128 stands for zero in the data rows.
Here are some points:
[182 139 144 146 187  97 142 121 110 158 123 130 114  86 117 113 168  86
 122 190 150 169 104  73 103 115  72 142  78 151 133  72 124 127 194  47
  89 135 143 178 107 142 155 108 159 142  63 137 145 151 105 121 108 173
 175  75  84 169 155 128 112 175 132 103]
[134 111 160 144 118 116 146 124  96 177  95 118 128 119  99  95 100  99
  81 151 175 154  60  78 110 142 135 116  40 164 161  26 122 129 178 146
  91 175 158 162 100 130 170 102 128 168  72 102 128 158 153 141 140 198
 146 101  95 103 172 125 135 224 157 103]
[121 174 130 115  52 121 194 135 156 123  84 128  80 184 117 153  80 126
 133 101 102  88 134 165 146 124 178 108 139  99  90  93 165 102  50 223
 102 100 130  83 159  98 117 160 109 122 184 105 105 150 167 155 200 170
 108 104 150  79 106 140 167 170 120 137]
[ 49 158 149 141 165 129 148 113  98 159 153 121 127  71 122 115 101  96
  95 215 146 136  98  92  93 110  98 138  43 163 185  73 118 150 187 144
 111 193 174 177 119 146 158  66 138 164  60 138 157  31 143 167  59 104
 119 125 143 164 161 160 108 153 134  96]
[193 147 164 149 165 102 128 121 100 154 112 129 150 114 105 106 156 102
 114 191 164 173  81  90  98 118  89 142  52 169 158  54 112 121 157  78
  69 159 158 199  95 142 133  77 155 145  53 127 142 140 123 140 115 188
 167  76  90 149 147 111 114 184 145  98]
[158  79 168 140 118 135 109 136  92 160  98 135 152 139 103 108  83 132
  90 139 184 135  76 121 117 126 157 116  63 167 176  36  99 135 195 113
 129 170 152 172  79 123 177 105 119 133  92 106 115 145 138  73 184 202
 127 128  92  74 144  76 137 207 163 142]
[130 195  97 141 109 133 151 133 158 118 153 108 150 153 127 134 100 109
 177  83  23 122 176 156 162 142 114 153 234  91  90 195 132 119  83 149
 101  73 153  90 163 137 158 106 135 133 142 102 152  82 136 216 110  17
 122  74 204 144  92 124 140  49  88 150]
[116  87 118  98 123 147  85 123 153  97 129 139  82 139 139 134 182 173
 145  72 143 111 162 179 136 155 137  61 194 131  92 210 142 114 104 123
 209  96  97  93 144 101  44 170 121  71 192 147 113 155 111  67 144 182
 116 227 130 129 102 116 120  55 137 160]
[123  88 116  93 114 155  89 114 154  90 122 138  70 155 149 144 166 164
 165  57 158 130 148 176 133 144 141  66 183 138  77 210 154 118  90 126
 209  99 102  84 154 115  69 145 117  81 205 151 113 127 118  66 140 161
 130 231 129 125 108 111 119  57 128 152]
[104 153 110 132 181  92 144 114 122 106 142 136 127 129 137 129 207 137
 110 230 120 164 133  33  93 165 100 139 191 109 107 136 139 130 102  89
 111 111  87 107 136 146 101 134 176 122 115 149 137 206  91 126  51 130
 167  82  90 201 154 160  97 147  96 116]
[ 72 171 126 149 179 132 135 119 117 139 178 115 159  55 141 133  93 108
 146 154 104 125 108 129 118 102  94 155  37 152 199 147 104 150 161 105
 120 143 161 188 104 160 139  68 129 148  84 126 162  45 137 192  61  21
  97 164 200 171 122 175 111  72 121 126]
[142  81 165 143 133 126 122 132  90 164 100 135 171 118  99 102  92 129
  90 163 183 137  64 112 102 111 138 128  32 168 184  40  98 135 173  99
 114 182 162 195  80 131 182 135 128 141  76 110 120 114 148 102 160 198
 132 119  96  89 149  87 127 204 164 136]
[161  94 147 117  74 117 188 128 118 150  65 122 115 154 104 113  94 128
  62 123 188 127  61 120 123 147 176 106  95 119 113  55 141 118 136 198
  81 158 111 122 115 104 114 154 114 142 139  90 102 180 180 116 181 219
 120 124 103  84 158 155 161 224 142 136]
[ 65 106 130 133 155 140 145 125  86 157 151 119 143  76 126  88  87 131
  51 176 196 111  81 112 106 118 119 159  19 154 221  73 102 170 194 152
 136 192 156 159 102 129 169 127 121 147  67 126 131 107 145 124  96 125
  91 166 124 114 157 172 113 180 160  99]
[142 128 105 123 130 117  88 130 159  93 138 151  97 152 154 139 215 158
 168 121  92 132 158 125 122 155 118 131 253  95  64 222 140 116  70  86
 163 120  83 107 169 125  65 120 132 118 186 162 118 142  90  92  77  95
 154 145 100 175 132 148 117  61  87 128]
[175 134 102 133 143 111  91 139 163  93 139 153  89 159 154 125 226 147
 163 139  72 123 164 127 129 154 113 125 222  93  70 220 143 104  84  86
 142  97  72 119 176 117  86 145 122 120 170 161 116 161  94 105  67 108
 151 111  78 185 126 148 121  71  94 109]
[ 91  44 133 100 110 172  76 126 117 110 127 131 108 130 136 138 148 182
 141  30 174 113 163 201 147 145 152  71 136 144 129 149 115 128 115 127
 217 100 118  84 108  97  83 150 124  77 167 145 118 172 135  69 184 198
 105 216 135  91  97  73 125 108 167 163]
[ 97  89 124 115 114 128 175 125  90 133 122 120 123 123 125  86 117 143
  30 131 219 122  69  96 106 114 162 142  46 148 170  63 129 146 194 194
 139 195 129 127 116 110 143 159 121 129 108 118  99 202 149  89 157 177
 100 149  87  78 175 153 134 214 164 108]
[ 88  67 132 105 122 157  77 126 143 107 125 136  87 142 135 137 183 170
 147  67 148 111 174 175 138 136 135  55 171 147 106 196 139 121 129 114
 236  81 105  90 138 100  32 166 105  78 181 145 118 144 134  79 150 201
 107 226 123 114  89 107 119  72 157 135]
[130  79 167 143 137 145 123 133  92 160 118 133 158 108  99 108  86 130
  97 152 182 132  87 133 112 103 131 134  18 171 188  40  89 138 196  95
 116 163 149 197  66 142 169 138 137 144  75 115 127 117 136 108 151 184
 133 116 108  79 139  71 127 180 172 138]
[132 154 106 118 146 113  89 130 152  86 136 149  94 152 150 142 197 163
 162 133  89 136 163 127 125 164 122 135 255  89  61 219 141 119  75  90
 161 114  84 107 162 130  82 112 137 124 176 162 121 154  81  95  77  87
 158 133  91 175 134 139 114  68  82 136]
[149  91 141 123 104 116 198 127 104 145  96 118 129 127 105  91  99 119
  51 126 215 136  58  93 103 147 164 124  56 140 141  46 134 133 179 185
  90 182 131 132 120 109 133 151 127 146 105 102 102 178 157 112 166 204
 115 135  76  83 176 155 148 231 154 114]
[ 87 126 132 128 162 144 163 117  90 152 145 113 167  95 140  80  95 128
  34 172 216 111  90 111  99  90 123 158   9 153 210  88 101 160 186 171
 102 205 143 138 109 128 143 147 129 120  72 123 125 147 149 111  97 118
  96 154 132 115 162 178 109 175 162  90]
[120  69 162 137 134 145 103 135  89 162 122 134 160 111 113 104  98 137
  89 122 201 126  97 116 112  97 145 151  25 175 193  54  90 138 180  99
 135 175 146 190  74 137 167 117 121 127  80 119 125 125 134  85 163 195
 128 140  89  83 147  79 126 188 175 150]
[127  90 162 128 122 135 142 132  93 166 115 128 139 124 109  98  79 148
  66 142 193 123  59  75 114  98 150 126  22 161 194  42 112 154 187 145
 136 193 155 160  98 120 170 120 118 144  89 113 112 129 148  88 167 174
 111 152  92  79 142 133 136 214 165 135]
[151  88 122  99 103 172  78 113 124  96 120 137 107 152 145 143 135 174
 158  48 181 128 153 188 144 153 152  56 148 150  99 159 142 124 122 112
 188  99 114  73 116 103  81 154 116  80 191 145 111 171 123  46 198 178
 122 212 132  90 108  68 126  93 148 151]
[146  95 137 102 110 177  84 115 121 101 121 131 126 144 146 145 130 153
 158  39 187 129 156 199 148 146 158  63 162 156  99 146 136 123 103 114
 188  98 113  62 107  99  91 146 119  73 186 143 113 130 124  65 202 181
 122 202 145  77 102  52 129 105 149 165]
[125  87 120  94 119 164  97 113 142  95 120 139 100 143 142 140 166 157
 155  35 166 125 154 185 137 139 140  59 181 147  83 191 153 121 102 108
 181  99 106  80 142 108  65 161 116  78 199 149 112 131 132  41 161 172
 127 225 134 111 108  96 122  70 135 187]
[149 140 136 110  44 130 161 128 125 124  73 129  91 197 117 146  93 136
  98  72 128 113 148 161 145 139 175 143 130  92  96 102 156 105 104 201
  70 113 140  65 128  97 149 164 105 128 186 103 100 157 153 120 218 196
 121  95 134  66 122 111 171 175 132 154]
Then 24 other points, each followed by its number:
[193 127 130 117 170  97 187 119 104 131 124 124 133 121 124 113 152 123
  85 179 157 169 104  23  81 145 121 164 128 139 141  74 140 129 190 119
  90 125 111 131 122 137  62 136 156 136  87 134 137 229  91 108  85 173
 150  91  67 163 196 163 107 208 130  59] 0
[155  48 125 100 115 163  71 130 134 101 124 137 103 130 136 139 145 193
 147  36 163 112 164 193 143 151 143  57 152 144 116 184 133 125 119 128
 215  95 117  84 126  98  68 171 111  80 182 148 114 137 121  61 166 196
 107 225 130 104  97  96 127  88 150 131] 1
[162 191 118 147 196 104  85 133 137 109 169 143 145 121 143 133 199  91
 151 196  74 138 150 105 122 158  77 152 185  94  84 154 130 128 107  74
 132  90 104 137 131 143 148 103 141 152  98 163 143 134  91 161  59  85
 167  52 119 215 108 136 103  74  97  69] 2
[126  63 158 133 127 142 113 132  89 167 125 133 162 100 111 104 100 141
  87 147 192 126  97 110 114  84 137 137  19 164 192  60  86 141 204  97
 144 171 145 184  74 136 153 147 120 138  78 122 125 149 154  92 146 181
 122 132  87  86 148  88 124 180 176 134] 3
[106 192 111 150 123 129 145 127 152 124 170 119 171  93 136 140  87 115
 198 104  42 109 158 143 150 113 102 161 133 123 136 185 123 141 120  89
 142 123 174 163 134 155 171  78 120 141 130 111 152  72 111 219 101   0
 113 113 196 180  96 133 121  19  89 133] 4
[155  49 154 129 133 162 113 137  87 158 120 135 186 111 113 119 100 123
 109 135 196 128 121 123 134  91 141 118  19 173 182  65  83 138 176  95
 133 156 117 165  59 137 153 123 131 119  89 124 129 126 130  82 179 177
 124 142 121  71 124  62 129 168 187 170] 5
[158 121 117 113 133 117  97 127 164  84 122 145  85 157 154 136 215 173
 153 124 105 143 150 132 119 160 121 124 231  79  66 221 142 114 105  86
 165 113  64  95 171 129  53 147 136 104 174 158 115 149  90  67  81 111
 152 164  96 171 130 157 113  77  98 135] 6
[130 142 150 158 168 113 116 119 102 164 136 123 169  90 112 119 123  95
 131 186 147 162  92  79 109  78  84 141  74 172 174  48 105 142 168  99
 107 153 167 192  95 147 159  69 141 172  54 133 149  92 130 159  99 162
 163  68 120 151 146  99 114 173 145  75] 7
[153 153 110 135 180  90 137 125 136 106 142 138 121 112 141 126 221 118
 125 197 109 159 150  65 108 165  89 161 203  95  86 144 137 121 137  54
  98 115  87 115 142 146 126 111 154 142 125 151 137 163  68 102  58 131
 178  95  80 196 154 162 106 121 100 113] 8
[114 124 112 109 132 131  86 116 163  88 133 145  87 152 148 144 203 173
 160  94 125 131 145 156 130 153 126 111 233 117  62 228 147 107  74  93
 183 105  79 108 169 119  68 140 119  95 205 159 109 133 103  69 106 126
 145 188  96 153 126 134 116  51 109 147] 9
[162 149 109 128 184  95 129 129 147  93 136 145 114 133 151 127 214 123
 136 152  99 155 162  97 105 168  91 175 216  84  72 168 134 116 106  75
 100 113  65 102 156 143  68 136 155 140 147 155 130 150  79  97  69 125
 176 108  72 194 142 162 110 114  94 113] 10
[179 185 107 152 205 103  85 130 134 115 163 147 146 110 138 134 192 105
 148 195  87 140 154  92 116 130  79 155 163 101  85 148 126 128 143  72
  95 100 111 138 132 145 111  94 156 147 106 163 143 130  83 157  59  94
 170  67 126 214 115 142 104  91  95  74] 11
[169 144 103 137 159 108  83 138 155  95 148 157 119 149 152 129 222 126
 155 159  68 123 174 117 134 145 109 157 232  87  61 207 141 115  87  83
 134  93  78 114 157 126 109 119 134 136 151 165 120 135  79 118  65  90
 162 103  89 193 125 141 119  75  86 102] 12
[ 62 218 122 145  69 123 169 146 171 123 144 122 122 153 122 163  79 118
 197 110  13  93 164 139 164  74 143 125 173  99 106 161 149 119  96 148
 148  75 152 108 179 129 189 118 124 137 158 100 129  66 139 195 164  49
 116  90 185 108  83 116 148  86  87 155] 13
[161  40 166 124 100 170  90 134  90 144 116 135 164 112 119 124  96 142
 123 116 204 122 131 143 139  99 155  95  77 165 164  82  97 137 172  86
 158 143 129 133  61 120 150 136 106 107 115 131 124 150 134  53 204 187
 109 169 128  69 144  70 130 157 185 144] 14
[162  28 154 101 116 170  79 124 100 120 121 139 162 121 126 131 108 168
 111  92 195 120 140 176 138 132 160  87  94 150 140  98 106 125 179 120
 170 112 116  98  76 111 131 150 118  97 141 134 113 179 129  42 216 198
 111 184 137  70 115  44 132 152 172 148] 15
[ 87 204 120 148 143 120 111 131 143 141 168 114 153 105 135 156  77  92
 185 110  43 135 165 132 147 141  99 166 148 133 128 165 141 134 109 108
 112 110 167 161 136 159 156  65 142 130 112 133 163  25 108 206  93   0
 133 117 200 174  90 131 116  46  86 140] 16
[107  71 161 145 137 147 108 136  94 164 120 134 168 109 105 112  83 115
 109 136 187 133  98 112 121  92 137 129  32 177 196  45  91 148 186  86
 124 173 149 192  67 140 174 112 126 146  78 120 129 109 155  84 148 180
 125 130 106  80 131  88 130 184 174 141] 17
[176  63 133 116 113 104 184 132 100 144 108 119 132 140 111 102 110 128
  61 115 195 146  65  80 103 133 159 140  36 148 145  50 129 131 170 174
  95 150 131 146 115 108 120 128 128 131 108 115 114 214 154 101 158 217
 126 121  79  89 192 154 142 255 160  92] 18
[105 213 131 155 142 115 106 136 149 138 171 112 153 127 135 163  97  87
 185 122  27 128 166 134 154 139 104 163 186 137 125 168 138 132  75 113
 125  93 165 156 145 152 148  77 132 130 121 129 161  59  80 197  77   0
 137 115 190 161  82 115 119  48  83 129] 19
[123 165 136 125  33 124 187 135 163 138  90 123 117 179 113 150  81 135
 147  97  81  89 143 151 157 110 169 101 132  91  80 121 156 108  67 197
  94  90 135  87 168 103 145 160 121 134 178  85 119  99 164 178 203 151
 113  82 144  86  98 150 167 149 104 167] 20
[ 84 221 117 143 111 113 136 150 170 115 167 111 145 145 128 160  94  88
 183 100   6 118 162 118 163 132 112 158 199 123 128 170 132 120  97 130
  96  67 151 144 161 149 163 107 140 127 129 116 159  48 109 208 107   0
 132 102 207 131  94 110 139  76  91 150] 21
[101 188 108 152  81 137 151 128 155 118 146 112 155 147 124 149  75 135
 191  81  22 114 176 144 156 110 130 171 185 101  94 191 144 137  87 143
 113  91 179 111 161 141 172 129 118 141 153 107 134  68 117 203 129  35
 126  90 202 143  76 117 136  41  76 137] 22
[157 154 130 134 185  99 142 116 110 140 131 126 130  96 130 119 207  93
 114 202 140 164 116  55  84 138  85 151 132 151 127  77 125 138 185  61
  88 129 134 157 123 145 169 103 162 152  75 144 145 135  97 139  59 145
 164  72 112 197 145 129 100 155 116  69] 23
Which two of these numbered points are nearest to each point below, looking only along the 2 directions in which the first points spread most? Their numbers follow each, nearest first.
[130 163 112 138  83 138 153 128 145 108 136 112 132 170 119 157  96 135
 176  61  33 114 198 138 164 121 140 182 207  94  85 180 151 124  82 179
  97  72 170  76 171 134 188 148 119 134 165 109 128  52 111 182 138  72
 131  84 185 110  71 111 145  67  81 161] > 13 22
[120 191 113 149 113 128 134 130 147 133 164 115 158 137 125 158  77 114
 195  81  16 126 168 129 153 126 117 172 200 118 104 177 140 135  91 139
 136  93 178 137 151 156 157 111 130 126 142 121 147  43  99 205  96   5
 129  90 185 158  74 120 124  38  80 148] > 21 10
[162  82 168 143 161 129 111 131  97 163 112 136 153 118  96 106  95 122
 114 163 179 143  76 123 110 135 124 133  12 174 183  43  95 134 157  89
  88 177 160 206  76 149 150 123 127 140  68 114 127 108 141 100 160 197
 146 105  88  90 137  74 124 198 165 135] > 17 3
[116 166 122 142 162 131 128 108 110 146 163 114 149  67 141 135 113  97
 131 190  97 136 130 124 102 111  88 158  70 140 175 135 119 146 157 143
  91 163 170 172 117 160 136  56 138 162  76 142 168  64 126 201  37  35
 118 124 192 202 134 153  97  75 114  83] > 23 11
[110 191 107 148 136 125 107 121 138 128 158 117 150 115 143 153  94 105
 184 110  38 132 165 145 141 140 102 174 175 121 114 184 138 139  95 118
 130 114 174 154 136 162 144  96 135 131 128 132 160  73  95 197  60   0
 132  95 205 193  94 126 109  23  86 120] > 19 21
[177  91 165 152 148 133 120 129  98 162 105 133 168 122  99 109 107 116
 113 160 177 149  81 108 109 110 125 129  24 179 186  43  98 131 177  74
 100 177 157 203  75 149 154  96 136 136  79 113 128  94 141 102 160 193
 147 104 115  89 117  72 125 186 169 111] > 17 3
[ 96 220 129 139  75 115 169 158 186 116 137 124 116 158 124 159  86 113
 184  89  30 101 162 142 167 102 138 127 195  96 111 156 153 113  53 156
 102  69 136  95 180 132 138 115 137 125 154  94 129  52 146 199 163  44
 114  80 186  99  87 117 161 113  97 186] > 13 22
[103  98 156 152 141 139 112 131  87 179 133 129 161  86 104 113 104 120
 105 165 178 133  84 110 119  94 122 126  43 179 203  38  89 149 179 110
 116 174 159 196  72 143 157 103 129 152  69 119 132  74 131 121 130 167
 125 115 114  92 132 105 126 189 172 150] > 17 3
[147 118 115 119 156 111 106 126 159  86 130 151  81 151 152 135 209 152
 155 145  96 141 158 118 116 151 114 136 244  77  61 216 144 110  75  84
 162 116  64  98 172 131  69 132 143 117 178 161 116 158  94  87  74 101
 157 154  91 175 128 161 112  77  93 140] > 6 12
[105 223 123 140  89 119 162 153 176 115 145 123 112 170 130 164  69 120
 188  87  16  92 155 137 168  90 143 124 196  98 110 159 147 112  84 145
 109  69 147 111 179 129 182 121 123 128 149 105 127  55 135 198 155  50
 119  90 197 100  79 101 152 101  92 177] > 13 22
[169 148  98 134 161 106  95 139 154  94 156 156 122 147 157 127 222 130
 155 155  65 120 169 127 132 157 105 143 231  87  61 206 137 113  71  87
 121  88  76 113 162 126 104 136 133 135 154 165 120 142  91 114  61  92
 161  95  94 194 122 146 118  72  90 101] > 12 10
[149 105  93 110 185 105 146 131 123 113  96  99 123 129 133 119 168  98
  51 149 187 157 130 104 112 199 123 165 126 114 131 111 125 123 149 177
  26 143  77  76 144 131  66 188 123 112  83 111 151 211 147 149 102 125
 126  40 140 115 187 183 125 225 164  90] > 0 23
[134  70 132  90 115 169  73 116 130  98 131 142 117 145 143 140 156 171
 152  31 172 121 160 185 144 146 144  56 170 148  95 172 148 117  97 130
 186  96 111  73 128 101  44 160 112  81 189 147 111 162 120  59 176 184
 122 219 131 105 112  90 128  92 145 156] > 1 20
[127 173 103 141 103 132 132 133 153 127 144 109 136 163 119 150  79 113
 173  76  27 126 184 140 169 118 128 167 240 100  82 188 145 120  71 172
  65  68 158  83 170 142 166 137 129 131 148 116 138  90 125 200 137  45
 129  79 203 122  68 120 141  71  84 145] > 22 13
[162 134 102 125 145 121  88 135 165  94 130 148  90 149 153 124 223 160
 162 137  84 120 162 144 130 136 114 114 235  92  76 227 145 105  78  96
 173 104  73 115 176 110  52 159 110 112 178 158 112 170 108  92  78 132
 141 136  72 173 127 149 121  61 104 105] > 6 9
[ 89 211 127 150 116 118 142 141 164 124 177 113 161  98 130 153  88  93
 195 113  35 108 153 130 161 123 111 140 144 132 140 186 121 131 103  97
 137 104 158 164 144 154 176  89 121 142 121 107 152  33 109 213 100   0
 120 136 202 156  93 138 131  53  84 142] > 4 8
[103 202 124 149 164 123 119 120 134 142 169 113 159  75 140 152  78  86
 170 142  70 133 142 126 134 111  89 151 144 128 154 149 127 142 142 106
 118 137 165 175 122 161 133  52 135 151  95 136 167  42 111 196  55   7
 127 132 210 186 103 145 110  53  99 129] > 11 16
[126  54 159 136 128 149  95 135  87 162 133 124 135  89 108 111  94 130
 114 132 192 123 106 127 129  90 134 125  52 176 201  57  88 150 210 110
 157 165 139 169  65 131 196 120 122 141  77 125 129 128 140  99 152 165
 109 144 114  72 117 102 128 183 178 131] > 3 18
[ 85 221 119 152 123 121 121 134 149 132 160 113 157 119 132 159  77 105
 194 104  26 126 167 128 157 121 106 168 171 132 120 171 142 134  89 108
 131 102 174 157 141 157 167 100 135 132 123 124 154  62  99 203  86   0
 131 110 187 164  84 121 120  35  79 156] > 19 21
[134  66 123  97 121 170  89 112 134  97 124 142 118 140 142 140 155 170
 153  17 174 124 155 173 141 125 143  49 176 148  90 179 148 120 109 107
 180  98 106  74 134 103  85 160 118  85 203 149 113 129 126  55 168 181
 125 224 129 107 110  88 125  82 145 172] > 1 20
[152  53 150 111 119 174  78 129  97 114 109 139 148 138 131 138 110 151
 129  95 196 130 146 180 147 131 165  66  93 158 134  92 109 127 137 125
 159 115 122  90  72 106 125 151 111  92 159 136 113 176 131  51 230 194
 120 180 111  64 113  37 137 151 163 174] > 15 14
[139  33 142 107 124 177  76 128 100 134 126 135 137 119 126 134 129 143
 134  79 201 122 158 166 145 102 155  91 102 148 143 120  99 128 153 105
 175 107 117  90  70 117 124 179 112  78 129 139 128 155 140  66 205 200
 111 194 149  66 113  51 125 131 181 155] > 15 14
[141 170  87 148 162 121 101 125 143 116 162 108 150 109 137 133 141 106
 158 172  57 145 165 156 135 136  90 168 183 102 121 203 115 121  98 122
  96  95 150 133 138 160  94  99 145 125 101 135 179  96 121 207  60   0
 137  73 198 199 122 148 112  61  99  97] > 2 19
[ 86 243 127 146 142 110 136 145 166 119 172 113 156 112 130 157  93  79
 193  94  31 106 144 117 168 124 105 150 148 137 149 183 113 133  82 105
 137  93 141 159 144 151 136  82 140 139 124 108 159  32 104 212  90   0
 124 138 190 145 106 155 136  80  91 156] > 4 16
[ 60 210 126 146  84 124 153 146 165 108 146 117 128 169 127 166  68 127
 184  92  10 108 168 133 160  92 138 161 217 106 113 160 147 119  61 159
 124  77 162 120 181 141 168 135 127 134 156 113 132  79 120 200 134  47
 127  89 173 110  64 105 146  70  86 139] > 22 13
[127 156 111 132 181  91 150 126 140 100 141 146 131 116 147 124 228 130
 129 178 106 156 149  86 105 173  88 177 190  90  71 153 129 114 133  64
 112 109  68 106 142 144 130 137 148 136 130 154 130 141  72 107  63 129
 176 105  78 193 146 161 108 128  94 104] > 8 4
[167 152 111 128 169  97 108 130 145 105 144 142 107 135 150 128 220 116
 139 159  91 156 164 105 130 147 102 153 211  81  69 165 140 115 119  75
 119 120  62  84 159 141  88 140 155 130 136 155 130 177  62 122  55 120
 179 100  75 196 130 152 114 108  87 119] > 10 22
[ 94 194 118 154  86 128 173 139 169 122 154 124 167 127 122 148  68 124
 201 106  22 100 165 133 161 103 131 131 157 105 107 178 129 128 103 129
 143  92 161 124 164 140 187  84 129 140 142  92 144  61 137 217 147  22
 113  89 183 142  72 136 139  57  78 155] > 10 22
[ 73 206 124 149 183 111 114 132 139 139 168  98 160  66 123 144  97  40
 174 135  87 126 112 107 150 107  81 130  83 160 203 140 102 159 152 122
 117 127 140 179 109 158 154  99 135 158  76 122 168  57 105 190  62  13
 122 159 179 134 125 190 132 119 121 134] > 23 0
[148  80 143 123 113 112 170 127 107 164  79 116 108 135 104  94 113 120
  44 153 202 149  54  87 113 152 144 119  57 139 138  32 131 129 168 177
  78 172 134 139 119 112 140 144 122 158  86  98 122 168 170 134 149 202
 130 102  96  92 178 157 144 243 155 118] > 3 17
[148 186  80 152 160 131 108 121 140 127 159 111 149  97 141 124 144 106
 151 171  72 138 154 147 131 117  90 158 126  98 152 205 105 125 124 131
 106 105 156 152 132 161  88  83 142 137  99 128 175  84 123 208  52   0
 123  91 207 199 129 148 111  52 113  91] > 11 2
[138 148 134 157 171 123 108 124 108 154 137 136 145  88 114 118 138  80
 126 194 149 148  86 113 107 105  81 154  19 169 180  67  90 141 165  68
  83 152 165 222 101 155 157  80 133 168  48 143 147  51 143 162 101 145
 147  84 115 159 151 107 113 151 155  96] > 7 0
[103  55 134 109 114 137 160 133  99 136 123 125 129 116 121  98  99 172
  46 123 208 113  75 126 117 121 166 136  56 130 189  59 111 159 178 176
 148 186 135 120 115 104 145 159 106 123 129 130  99 202 141  77 173 169
  92 161  92  62 140 142 131 201 177 124] > 5 18
[160 141 143 151 175 122 120 124  97 157 127 133 160  88 112 115 114  83
 115 173 161 146  85 106  95  95  83 153  19 169 174  66  97 134 189  72
  97 164 167 214  91 154 166  91 144 160  56 137 138 103 140 163  94 160
 145  88 102 149 164 104 110 159 155  96] > 7 0
[144 104 132 121 131 114 185 127 101 143 101 119 125 108 107  91 116 114
  39 182 207 148  69  80  88 150 142 127  76 148 151  45 129 133 202 178
  75 175 133 133 125 114 152 151 130 141  81 107 119 188 143 132 124 188
 115 115  71 108 196 171 131 234 160  90] > 17 3
[111  54 116  96 111 157  64 133 134 106 128 132  91 153 139 134 146 193
 141  62 160 112 165 177 143 143 152  67 187 139 120 184 142 123  92 117
 220 102 115  93 133  98  77 179 113  76 177 149 114 158 128  39 161 193
 102 220 125 103 117  99 126  85 145 137] > 1 20
[136  82 155 127 103 123 160 129  95 163  83 128 120 141  96  98  89 133
  55 139 193 138  50  97 115 127 161 114  32 149 160  39 129 139 165 156
 102 186 152 150 108 118 147 135 126 147 107  99 107 186 167  93 174 202
 124 135  87  80 165 125 145 222 155 135] > 18 3
[132 133 108 119 128 122  75 130 158  81 129 150  70 164 155 143 198 162
 167 129 100 132 168 139 124 150 126 119 242  99  68 231 146 114  77  81
 181 114  87 109 167 122  94 143 126 107 185 163 116 124  97  91  87 100
 150 154  98 170 137 138 118  56  85 119] > 6 9
[118  99 135 113 119 124 197 124  94 144 113 117 114 136 122  84 104 141
  35 142 224 129  68  87  97 137 163 136  52 147 155  56 131 141 165 175
 115 197 124 127 123 110 155 152 126 123  95 114 102 186 147 111 154 187
 103 138  83  86 192 160 136 225 163  98] > 18 3
[145  95 132 105  78 113 194 125 121 140  95 121 102 161 113 115 105 140
  64 100 189 121  81 124 120 141 176 109 117 122 114  62 142 118 145 224
 113 157 110 106 121  99 120 168 101 123 144 109  94 221 174 104 190 204
 104 136  79  80 151 146 159 217 150 124] > 14 15
[121  85 119  94 113 161  88 116 142  91 118 134 105 148 148 145 148 165
 166  59 172 134 152 192 145 162 150  52 153 143  85 190 154 122  98 122
 183  99 109  74 139 113  45 164 112  73 201 145 114 135 131  65 160 167
 124 225 128 110 100  89 122  68 142 143] > 1 9
[149 137 111 120 143 111 107 126 159  90 137 148  96 147 153 136 222 156
 148 148 101 142 155 116 118 139 113 139 231  84  60 215 136 111  70  83
 168 115  67 104 168 131  79 143 139 115 180 160 117 152  81  74  93 101
 157 154  79 175 120 162 113  76  98 141] > 6 12
[147 177 121 144 194  99  96 125 138 101 144 141 117 115 150 133 218 113
 142 194  97 152 161 110 110 148  80 169 183  87  73 154 129 125 125  65
 110 105  90 126 139 145 126 101 161 126 122 163 134 140  92 137  63 106
 177  86  82 212 128 147 108  98  90  87] > 4 16
[ 90 215 125 153 132 118 136 140 158 125 171 113 158 101 129 160  80  95
 196 117  30 122 151 121 155 125 105 154 143 136 139 179 129 134  91 105
 130 103 166 166 140 155 165  93 139 133 122 119 160  49 102 211  81   0
 126 130 189 161  86 127 126  50  82 141] > 16 4
[137  40 142 104 110 164  62 135  99 121 128 126 116 133 133 130 119 159
 125  62 202 118 150 160 137 118 160  91  96 158 169 114 104 140 153 119
 209 116 133  94  79 101 118 176 111  96 136 140 121 134 150  53 193 193
  90 199 131  69 116  96 124 147 180 145] > 15 14
[135 149 124 125  49 132 173 127 145 132  90 113 102 201 114 148  92 150
 134 101  81  95 150 146 156 122 164 145 178  72  73 136 160 113  68 204
  75  88 143  76 159 103 172 153 119 145 170  87 110 145 147 154 190 161
 128  69 160  71  99 124 166 131 101 173] > 20 13
[145 138 128 120  58 125 194 133 148 150  70 120  85 167 112 140  74 127
 114  96 106 100 120 179 148 147 174 112 168  84  80 106 159 108  99 202
  72 103 123  97 151  97 146 143 113 131 172  80 109 135 182 162 199 189
 120  76 137  79 118 151 168 171 114 137] > 20 15
[158 111 145 115  62 123 177 132 121 142  56 122 112 168 103 127  93 144
  69 124 163 119  93 142 136 116 182 115 122 104 106  66 143 114 126 200
  85 147 124 105 111 101 143 167 113 137 159  88 101 178 159 114 201 226
 125 114  98  75 144 135 169 205 136 127] > 14 15
[143  97 157 140 134 121 133 132  91 167 103 127 151 119 100 104  83 123
  92 140 183 143  56  92 105 120 137 145  33 171 184  35 107 139 186 118
 115 181 171 194  91 130 198  97 129 143  77 110 122 129 141 104 143 201
 132 115  94  97 147 101 131 214 162 117] > 17 3
